Small tables with named rows and columns. After each table, cells are looked up by row and column.

Bur:
|  | Zurevo | Forugaf |
|---|---|---|
| Per | 183 | 46 |
| Vamul | 209 | 150 |
| Fevomav | 122 | 225 |
| Romavap | 191 | 60 |
| Tig | 192 | 58 |
| Zol | 192 | 141 |
| Nem | 217 | 52 |
| Tade | 214 | 159 |
| Vazuga | 202 | 39 |
| Kupe | 74 | 130 |
| Kibive | 184 | 113 |
| Lim | 217 | 100 |
| Fanefi | 201 | 115 |

Zurevo of Kupe is 74
Forugaf of Fevomav is 225
Zurevo of Romavap is 191
Forugaf of Fanefi is 115
Forugaf of Lim is 100
Forugaf of Tig is 58
Forugaf of Kibive is 113
Zurevo of Fevomav is 122
Forugaf of Nem is 52
Zurevo of Nem is 217
Forugaf of Kupe is 130
Zurevo of Lim is 217
Zurevo of Tig is 192

Vivona
        Nobop  Fizov  Sukozo  Lizisuk
Mir       0.5   -0.5     0.5     -0.3
Des       0.3   -0.3     0.3     -0.2
Pidesu   -0.1    0.0    -0.1     -0.4
Dap       0.9   -1.0     0.9      0.6
Kerog     0.0   -0.1     0.0     -0.8
Fil       0.3   -0.4     0.3      0.2
Viv      -0.5    0.4    -0.5      0.1

Lizisuk of Des = -0.2
Fizov of Dap = -1.0
Nobop of Kerog = 0.0
Fizov of Des = -0.3
Sukozo of Mir = 0.5
Lizisuk of Kerog = -0.8
Sukozo of Kerog = 0.0
Sukozo of Viv = -0.5
Lizisuk of Pidesu = -0.4
Nobop of Des = 0.3
Fizov of Pidesu = 0.0
Fizov of Kerog = -0.1
Lizisuk of Viv = 0.1
Lizisuk of Mir = -0.3
Fizov of Viv = 0.4
Sukozo of Dap = 0.9

Zuko:
|  | Gup | Vuluzag |
|---|---|---|
| Nogom | 56 | 56 |
| Kisapo | 126 | 104 |
| Bos | 184 | 127 |
| Kalana | 110 | 176 |
| Rusulo | 123 | 126 |
| Vopodo | 200 | 217 |
| Suresi | 165 | 77 |

Vuluzag of Kalana: 176
Vuluzag of Suresi: 77
Gup of Vopodo: 200
Gup of Bos: 184
Gup of Nogom: 56
Gup of Suresi: 165
Vuluzag of Rusulo: 126
Gup of Kalana: 110
Vuluzag of Bos: 127
Vuluzag of Vopodo: 217
Vuluzag of Kisapo: 104
Gup of Kisapo: 126
Vuluzag of Nogom: 56
Gup of Rusulo: 123

Rulito:
         Nulupip  Dinusad  Kote
Sisakir      236       68   236
Bonuzo        67      245    67
Zev          202       73   202
Num           57      255    57
Tiseda        60      189    60
Tenedo       242       74   242
Zunek        161      111   161

Dinusad of Sisakir is 68
Nulupip of Zunek is 161
Dinusad of Zunek is 111
Nulupip of Tenedo is 242
Dinusad of Tenedo is 74
Kote of Zev is 202
Which row has the largest Dinusad? Num

Table Mon
,Sozaseb,Dus,Deves,Kofopi,Lapim,Larusa,Dazitig,Tos
Fugomu,15066,15058,74316,74316,74294,15059,15057,74316
Sus,6718,6737,65962,65962,66015,6733,6739,65962
Vugi,6715,6734,65965,65965,66017,6731,6736,65965
Sifi,75172,75162,15923,15923,15894,75164,75161,15923

What is the Kofopi of Fugomu in Mon?
74316
What is the Lapim of Vugi in Mon?
66017
What is the Deves of Sus in Mon?
65962
What is the Dus of Sus in Mon?
6737
What is the Tos of Vugi in Mon?
65965
What is the Sozaseb of Sifi in Mon?
75172
What is the Dus of Sifi in Mon?
75162
What is the Larusa of Sus in Mon?
6733
What is the Sozaseb of Sus in Mon?
6718
What is the Deves of Fugomu in Mon?
74316
What is the Lapim of Fugomu in Mon?
74294
What is the Larusa of Sifi in Mon?
75164
What is the Tos of Sifi in Mon?
15923
What is the Sozaseb of Fugomu in Mon?
15066
What is the Dus of Fugomu in Mon?
15058
What is the Kofopi of Sus in Mon?
65962
What is the Deves of Sifi in Mon?
15923

Table Federo
|  | Pugupi | Sidase | Vefuniz | Lub | Noratuk |
|---|---|---|---|---|---|
| Mapo | 0.318 | 0.343 | 0.303 | 0.338 | 0.324 |
| Mik | 0.318 | 0.343 | 0.324 | 0.319 | 0.324 |
| Lek | 0.150 | 0.343 | 0.143 | 0.571 | 0.190 |
| Lizu | 0.767 | 0.716 | 0.292 | 0.610 | 0.577 |
| Kom | 0.290 | 0.321 | 0.367 | 0.338 | 0.308 |
| Los | 0.318 | 0.321 | 0.335 | 0.338 | 0.324 |
| Rem | 0.318 | 0.343 | 0.324 | 0.338 | 0.324 |
| Ruf | 0.318 | 0.321 | 0.324 | 0.338 | 0.324 |

Lizu, Sidase -> 0.716
Rem, Pugupi -> 0.318
Lizu, Vefuniz -> 0.292
Mapo, Noratuk -> 0.324
Mik, Noratuk -> 0.324
Mik, Vefuniz -> 0.324

Tipomak =
	Lif	Mumoso	Duv	Zapaso	Vot	Nusebi	Kinoge
Novopud	-0.4	-0.3	-0.1	0.1	0.6	0.7	0.8
Viro	-0.3	0.9	-0.2	0.6	0.7	-0.4	0.2
Kuv	0.2	0.5	-0.7	0.5	-0.2	0.9	0.2

Mumoso of Novopud = -0.3
Vot of Viro = 0.7
Vot of Kuv = -0.2
Kinoge of Novopud = 0.8
Nusebi of Viro = -0.4
Duv of Novopud = -0.1
Zapaso of Viro = 0.6
Kinoge of Kuv = 0.2
Lif of Kuv = 0.2
Lif of Novopud = -0.4
Lif of Viro = -0.3

